In the data rows, zero lies at 4.5, halfway between 4 and 5.
In the table below, every row is followed by its label. The labels come from one hidden rule.
5,2,5,5,4,3,7,4,4,4,6,4,4,5,5,4,6,7,3,4,4,3,3,4,3,5,5,4,4,4,6,4,4,6,4,4,5,4,7,4,5,6,7,5,6,5,4,4 2
5,6,3,2,3,5,3,6,5,2,5,5,6,6,5,8,4,3,4,4,5,5,4,4,7,5,4,6,4,5,6,1,4,4,6,4,4,4,1,5,4,4,4,3,7,4,5,9 1
3,4,4,0,4,7,2,6,2,3,2,7,3,5,5,9,3,0,8,4,8,4,5,4,8,4,4,5,5,4,4,4,8,4,7,5,5,6,0,9,4,4,1,1,8,0,2,5 1
4,7,6,6,8,5,3,5,5,5,6,3,8,5,4,5,3,7,2,5,4,6,1,4,4,3,4,5,6,3,2,2,3,6,5,2,5,5,6,5,4,4,8,4,3,5,6,3 2
6,2,5,4,2,5,8,2,6,8,5,4,6,3,4,4,6,9,5,4,3,3,5,4,3,6,5,4,4,4,6,6,4,4,3,5,0,3,4,3,4,6,6,6,4,4,3,9 1
3,9,6,5,6,4,4,6,3,5,3,5,3,5,5,1,2,5,4,5,6,4,4,4,5,2,5,5,5,2,0,2,2,5,8,2,5,4,4,5,6,4,3,5,4,3,4,1 4
4,7,4,4,7,6,3,5,4,4,5,3,3,5,4,3,0,7,5,5,6,8,4,4,4,4,4,6,6,2,0,2,5,4,9,3,8,3,4,6,4,6,0,4,3,0,4,5 3
4,5,3,0,3,8,0,6,4,3,4,7,1,6,5,9,4,1,8,4,7,4,7,5,9,5,4,5,4,6,7,6,5,3,7,4,7,6,0,9,4,4,0,3,8,3,3,2 1
6,4,5,6,5,3,6,4,7,6,6,3,4,5,4,3,7,6,3,4,3,4,3,5,0,6,5,4,4,6,7,7,6,5,2,6,2,4,7,3,4,5,6,7,3,6,5,5 3
5,9,6,5,6,1,7,5,5,3,3,0,9,3,4,0,3,5,3,5,2,6,1,6,0,4,6,3,5,5,6,7,4,5,0,5,4,4,9,3,5,3,7,4,2,9,8,0 4
5,0,4,6,3,5,4,3,7,7,7,4,1,5,5,3,9,6,6,4,3,3,2,4,5,5,5,4,3,5,5,4,5,4,2,6,0,4,5,1,3,4,5,8,7,4,4,9 2
5,4,5,3,2,4,5,3,6,5,4,4,4,5,4,4,6,6,3,5,4,3,3,4,5,5,4,6,5,4,3,3,5,5,5,4,5,3,4,2,5,5,4,5,4,6,4,6 2
5,5,5,8,8,5,5,5,4,4,5,5,4,5,4,5,4,4,4,4,5,3,5,4,2,6,5,4,4,5,4,4,3,4,5,4,3,4,5,1,3,5,5,5,3,5,3,6 2
5,5,4,6,5,3,6,5,4,2,2,4,7,4,4,3,4,2,4,5,4,4,4,5,2,4,5,5,6,5,6,4,4,5,3,4,6,4,7,7,5,3,6,5,4,7,6,0 4
4,4,5,5,5,5,3,6,2,1,4,5,5,4,4,9,1,3,5,5,7,4,6,5,6,4,4,4,6,3,3,3,4,5,6,3,5,5,5,7,4,4,4,3,7,3,6,2 2
6,6,3,5,4,5,6,4,6,6,3,5,6,5,5,5,6,6,4,4,5,4,2,5,3,5,5,5,4,6,5,5,5,4,4,6,2,6,5,3,5,5,6,6,5,5,2,6 2
4,8,5,5,6,4,4,5,1,0,3,6,7,6,4,7,3,3,5,5,5,5,5,5,6,4,5,4,4,5,4,4,4,5,6,4,9,5,6,9,5,3,6,3,5,4,8,0 3
5,5,3,2,3,4,3,5,5,2,2,4,6,7,5,9,6,2,6,5,3,2,8,6,3,4,6,3,4,5,9,5,6,4,3,4,8,6,7,5,4,4,3,3,7,6,7,4 1
4,6,4,6,5,5,5,4,4,1,7,5,4,3,4,6,4,4,3,4,7,7,3,3,6,5,4,5,4,4,0,5,2,5,2,3,5,3,3,1,4,5,5,5,3,5,4,1 2
5,1,4,8,3,4,5,2,7,5,5,5,2,6,3,2,5,7,3,3,2,6,5,6,1,4,4,5,4,5,4,7,5,4,3,5,1,4,6,5,4,4,7,5,5,7,4,7 2
3,8,4,3,7,5,6,6,2,0,5,6,4,4,5,6,2,1,5,5,4,3,5,4,5,3,4,4,5,4,2,3,4,5,8,4,9,5,4,8,5,3,1,3,5,3,4,3 3
3,5,2,4,2,5,2,7,4,3,2,6,7,5,5,8,5,0,6,4,5,2,6,5,3,6,5,4,5,4,6,7,7,4,3,7,8,7,6,8,3,1,1,3,5,3,9,4 1
4,4,5,5,6,5,4,5,4,5,7,3,1,5,5,6,3,3,5,5,6,6,3,4,5,4,4,5,7,2,0,3,3,5,3,4,6,4,2,4,6,4,4,3,3,3,3,4 3
4,1,3,3,7,5,4,6,3,4,4,4,2,5,5,6,3,5,7,4,5,4,7,4,7,6,4,4,5,5,5,3,4,4,5,5,6,6,7,4,5,5,1,3,3,4,5,3 3
6,0,4,5,2,4,5,3,6,7,3,5,7,4,5,5,5,3,5,4,4,3,2,5,1,7,4,4,3,5,9,8,5,4,5,6,4,6,4,3,3,4,5,7,5,5,4,5 1
6,8,4,3,9,4,5,2,4,6,7,3,4,5,5,6,0,3,3,5,6,7,5,4,5,2,4,5,5,2,5,5,3,5,4,2,6,6,6,6,6,5,5,5,5,3,4,2 3
4,3,4,5,1,3,6,3,5,7,6,4,4,3,4,5,5,4,5,4,5,4,3,4,4,4,5,5,3,5,9,3,4,5,4,6,5,4,6,0,4,4,3,5,5,6,5,1 1
5,5,6,7,8,5,3,6,3,4,5,5,3,4,4,3,5,7,5,5,5,7,2,4,3,4,4,6,4,2,7,2,2,5,4,3,6,3,6,4,5,5,7,5,1,5,2,9 4
6,3,4,5,3,6,6,3,7,5,5,5,5,5,5,6,8,2,4,3,3,3,6,5,2,7,5,4,3,6,9,7,5,5,4,5,3,5,5,1,3,5,8,4,4,5,4,7 1
4,5,4,6,7,3,7,6,6,3,5,5,9,5,4,3,2,1,4,5,4,4,5,5,7,5,5,5,5,5,2,6,6,5,3,5,5,6,7,7,4,3,4,4,3,4,8,2 3
4,9,9,9,9,3,8,4,5,6,7,1,3,2,3,0,1,9,1,5,6,8,0,3,5,2,4,5,6,2,0,0,2,6,6,1,7,2,6,5,7,6,8,6,0,5,2,3 4
5,2,4,0,0,3,2,5,4,3,3,5,6,7,5,9,7,1,7,3,5,3,8,6,4,7,5,3,4,7,5,6,9,4,4,7,7,7,3,3,3,1,2,2,7,7,3,8 1
5,0,3,4,1,5,5,4,7,7,5,5,6,6,5,6,8,8,3,4,2,2,6,4,4,6,5,4,3,7,8,9,5,3,3,6,2,5,4,5,4,5,3,5,3,6,4,8 1
6,2,6,3,3,5,2,3,5,6,6,7,1,5,6,6,7,6,4,4,5,4,1,4,8,5,4,6,4,5,6,2,5,5,6,6,1,3,1,5,5,5,3,4,6,2,2,7 2
5,2,5,6,7,4,6,4,6,3,4,4,7,4,4,3,5,7,2,4,4,3,3,5,3,5,4,4,4,4,5,5,5,5,5,4,5,3,5,4,4,5,6,6,2,4,5,4 3
4,5,4,2,2,6,3,6,3,6,5,5,0,4,6,8,6,0,4,5,4,5,5,4,4,5,4,4,4,4,3,6,5,4,6,4,3,5,1,7,5,4,0,5,8,3,2,5 2
4,1,5,3,3,7,2,4,4,7,6,6,0,4,6,8,5,4,4,4,6,3,6,4,8,3,4,6,4,5,0,5,6,4,7,5,4,3,5,6,4,6,3,7,6,1,2,5 1
6,0,4,4,2,4,4,2,9,5,5,4,8,5,5,5,9,7,7,4,1,2,5,5,3,8,5,1,2,7,8,9,8,4,2,7,1,5,4,2,3,5,5,7,6,8,5,8 1
5,1,2,0,3,5,3,4,5,1,4,4,2,6,5,4,5,1,8,5,5,4,8,6,5,6,5,5,3,5,6,8,6,4,3,6,4,5,2,6,4,2,2,3,4,5,5,0 1
4,4,4,6,3,4,4,8,4,2,4,3,3,5,5,9,0,1,5,5,6,5,7,4,7,2,4,5,5,4,4,2,4,4,6,3,6,4,3,6,5,5,3,4,6,3,7,3 2
5,4,6,7,3,4,6,3,8,5,2,3,9,4,4,0,6,7,4,3,4,4,7,6,1,3,5,3,4,6,7,4,6,5,2,6,3,4,8,3,4,4,7,6,1,9,6,7 2
5,3,2,4,5,4,5,5,3,4,3,4,4,5,4,5,5,8,3,4,6,4,4,5,5,4,4,4,4,4,3,3,4,5,3,6,4,6,7,5,5,6,4,5,6,4,4,0 3
4,6,3,4,4,6,2,6,2,7,4,5,0,5,5,6,4,2,6,5,6,4,7,4,9,4,3,6,5,3,5,1,3,4,9,4,9,5,0,6,5,4,2,2,9,1,7,6 2
4,4,5,8,3,5,2,5,6,6,5,3,2,4,5,2,3,1,5,5,4,4,5,4,2,6,5,5,4,7,6,4,5,4,4,5,2,5,3,4,5,4,6,4,3,5,7,5 3
5,6,4,4,4,4,5,4,4,1,4,5,4,4,4,3,4,4,4,5,6,5,4,5,5,4,5,4,6,4,3,5,4,4,5,3,6,4,3,5,5,4,5,6,2,5,6,3 3
4,4,3,4,3,5,6,3,5,6,5,6,5,3,5,7,8,2,6,4,4,5,8,5,6,3,4,4,4,4,5,5,7,4,6,6,3,4,4,5,5,3,7,4,6,7,5,6 2
5,4,6,9,6,3,8,1,7,9,8,3,7,3,4,0,5,8,1,4,3,4,1,4,4,4,5,4,4,5,9,7,4,6,3,3,1,3,6,1,6,5,8,8,2,6,2,7 4
6,0,3,1,3,6,3,5,5,5,4,7,7,5,4,6,6,4,7,4,4,5,5,4,4,5,5,4,5,5,6,7,4,3,4,6,3,5,2,3,4,4,3,5,6,3,4,7 1
4,9,5,5,6,3,5,5,5,0,3,3,8,5,3,6,3,1,6,5,5,6,6,6,2,3,6,3,5,5,3,7,5,4,3,6,7,6,9,6,4,3,5,3,4,8,7,0 2
5,5,6,4,5,5,1,4,5,7,5,7,2,4,5,6,4,6,6,4,4,4,5,5,6,5,5,5,4,5,5,4,6,4,4,4,3,4,6,3,5,4,4,5,6,3,2,4 3
5,7,5,8,7,3,6,4,4,7,5,4,3,4,5,5,4,6,3,5,6,8,2,5,5,3,4,6,5,4,0,2,3,5,5,4,4,2,3,1,6,7,8,6,0,2,3,5 3
4,4,5,6,7,5,5,4,4,3,8,3,1,3,4,0,3,4,4,5,5,6,3,5,7,4,4,5,5,4,5,4,3,5,5,4,2,3,6,5,5,5,7,6,4,6,3,9 4
4,4,6,6,5,5,4,4,5,4,5,4,5,4,5,5,5,9,4,5,4,6,4,4,5,4,4,5,5,4,2,2,2,5,7,4,2,3,5,5,5,5,4,6,4,5,3,7 3
3,2,3,4,1,6,1,5,3,2,5,8,1,4,6,8,3,1,6,5,6,5,8,4,6,5,5,5,4,4,3,3,4,4,7,3,6,5,0,6,4,5,1,2,5,0,4,4 1
6,2,4,4,4,5,5,4,8,6,6,2,5,4,4,5,7,6,3,4,2,6,4,5,5,5,4,5,4,5,7,5,7,4,3,5,3,3,5,2,4,5,4,5,4,6,3,6 1
5,2,6,5,4,4,7,3,6,4,5,4,4,4,4,2,6,5,3,5,3,4,5,6,1,6,5,3,4,6,7,7,5,5,0,5,2,6,8,3,4,5,4,6,4,9,6,3 2
5,5,5,5,7,2,6,5,3,4,5,5,9,4,3,2,4,3,3,5,4,6,6,4,2,4,4,5,6,5,3,7,2,5,4,5,6,4,9,5,4,4,5,2,4,7,8,1 3
The hidden rule looks at only part of the columns. Which column or columns, counting from 0, in order?
4 15 40
Which label does each new row get?
4,6,4,4,2,4,4,7,3,0,2,5,7,5,4,5,3,1,5,6,4,3,6,5,4,3,4,4,5,5,6,6,6,5,3,5,7,5,6,8,5,2,3,3,6,3,6,0 -> 2
5,4,8,7,6,4,5,4,4,6,7,3,1,2,4,1,4,7,1,5,5,7,3,3,6,3,4,5,6,4,2,0,0,6,6,2,4,3,5,4,7,6,8,5,0,2,2,4 -> 4
5,2,4,4,7,5,2,6,4,6,5,7,0,4,4,7,4,2,5,5,5,5,3,4,8,5,4,6,5,3,3,2,4,4,8,3,2,4,2,5,5,4,3,4,5,1,3,6 -> 3
5,2,4,6,5,6,4,4,5,5,6,4,4,3,4,8,4,6,3,5,5,4,3,4,6,4,4,5,5,4,2,6,3,5,6,4,4,4,4,4,6,5,5,4,4,4,5,3 -> 3
5,2,5,9,4,2,8,5,8,6,5,2,7,3,4,1,8,4,3,4,3,5,4,5,3,4,5,4,4,7,5,4,4,4,2,5,3,5,5,4,4,5,7,7,4,5,2,5 -> 2
2,7,5,5,8,4,6,8,1,3,3,6,8,5,4,6,0,0,5,5,7,6,7,4,9,3,5,5,7,3,2,2,4,6,6,3,8,3,5,7,5,4,0,2,5,5,6,0 -> 3
5,8,4,9,5,3,7,3,6,7,6,2,6,5,4,0,6,9,6,3,4,5,2,4,5,5,4,5,4,5,5,6,3,6,3,3,3,4,2,3,6,6,8,6,6,5,3,5 -> 4
4,9,7,7,7,3,8,2,4,5,5,1,9,4,3,1,0,9,5,5,3,4,4,4,4,2,5,6,7,5,1,1,0,6,3,3,6,4,7,4,5,4,7,6,0,5,6,2 -> 4
6,7,6,9,4,4,8,4,7,7,5,3,9,3,4,0,5,7,0,4,3,6,2,6,3,4,5,3,4,6,2,9,2,6,1,5,6,3,9,2,4,5,9,6,1,9,6,2 -> 2
4,9,5,3,7,4,7,7,2,2,3,5,5,4,4,5,1,5,2,6,6,6,4,5,4,2,5,5,6,2,2,5,2,5,5,3,9,7,5,8,6,3,3,3,4,4,7,2 -> 3
4,5,3,4,3,5,2,6,4,2,4,6,4,5,4,7,4,2,6,4,6,2,6,5,5,6,4,5,4,5,1,5,6,4,6,5,5,5,4,6,5,4,1,5,6,4,5,4 -> 2
3,9,4,4,9,4,3,7,1,2,4,5,0,5,4,9,0,2,5,5,7,6,7,4,9,2,3,6,6,2,0,0,2,6,7,2,9,4,7,8,6,4,2,4,2,2,6,0 -> 3
6,3,6,9,8,3,9,0,8,9,9,0,6,2,4,0,5,9,0,3,2,7,0,4,0,4,4,4,5,6,2,1,2,7,1,6,1,1,7,0,5,8,9,7,0,9,0,6 -> 4
4,4,4,6,7,5,5,4,4,3,6,5,4,3,4,5,5,4,6,4,5,5,4,4,3,5,4,5,5,4,4,4,6,4,6,5,3,4,3,5,6,6,5,4,4,5,5,5 -> 3
6,0,0,1,4,6,2,3,3,7,5,6,2,5,7,6,7,5,6,4,6,2,5,5,8,6,4,5,2,5,5,2,5,3,6,6,5,4,0,7,3,3,1,5,8,3,1,8 -> 1
6,0,2,0,0,4,4,5,8,4,2,3,9,6,5,6,8,3,6,3,3,1,7,6,1,9,5,2,3,8,9,9,7,4,2,8,2,6,7,6,1,4,7,6,6,8,6,4 -> 1
4,6,7,8,4,2,7,5,5,4,3,4,9,4,4,1,3,6,3,5,3,4,6,6,2,4,5,6,5,6,5,6,2,4,3,3,7,4,9,5,4,4,7,5,1,6,4,1 -> 2
5,5,2,5,3,4,4,4,1,3,5,4,0,3,5,6,6,5,5,5,4,5,3,4,7,2,4,4,3,3,2,4,3,4,6,4,1,5,2,5,5,4,3,3,3,2,4,5 -> 2
5,5,3,5,2,6,5,5,5,5,5,6,6,5,4,7,7,5,5,4,4,4,4,4,4,5,4,4,4,5,6,3,6,4,4,6,4,5,4,6,4,5,4,5,6,6,5,4 -> 1
4,4,7,9,8,4,5,4,7,5,6,2,2,3,4,5,5,9,4,5,5,8,2,3,5,4,4,5,4,3,5,1,3,6,6,2,6,3,4,2,6,6,5,5,3,4,2,5 -> 3
3,7,4,2,7,5,5,5,4,2,3,4,6,5,5,9,1,5,6,5,3,5,7,5,7,5,4,4,5,5,4,2,5,5,4,5,5,6,5,5,5,4,3,1,2,5,4,3 -> 3
4,3,5,4,2,5,6,5,6,9,5,7,0,5,5,5,3,7,5,4,4,5,3,4,9,6,4,4,5,5,5,4,3,5,5,5,4,4,1,7,4,6,2,5,5,5,2,6 -> 1
4,7,7,3,8,4,5,4,6,5,4,5,3,4,4,2,4,1,3,4,6,4,5,4,4,2,5,4,4,3,2,4,3,5,3,3,7,5,8,4,6,5,3,4,3,4,5,7 -> 4
4,8,6,4,9,3,6,7,3,6,7,5,1,3,4,0,0,6,5,5,7,8,2,5,5,3,4,5,7,5,2,3,4,5,6,3,7,4,6,6,5,5,5,3,3,4,5,4 -> 4
3,3,5,1,8,4,5,5,2,0,4,6,1,7,5,6,2,2,6,5,6,5,4,4,4,3,4,5,5,5,1,1,4,4,6,3,6,5,4,5,5,3,1,2,6,2,5,0 -> 3
4,3,3,3,1,5,2,4,5,5,5,5,4,5,5,7,5,7,7,4,4,2,3,4,4,4,4,5,4,4,5,7,6,4,4,5,3,4,4,5,3,5,3,3,6,6,4,5 -> 1
4,3,4,3,7,6,3,7,3,6,4,7,1,5,5,9,3,4,7,4,6,5,6,4,7,3,3,5,5,3,4,3,3,4,9,3,4,5,3,5,5,4,0,3,5,1,2,3 -> 3
6,3,7,8,7,3,7,1,6,8,7,2,9,2,3,0,6,9,2,4,3,5,3,5,1,3,5,4,4,5,3,6,2,6,2,5,2,1,8,0,5,6,9,7,2,6,2,9 -> 4
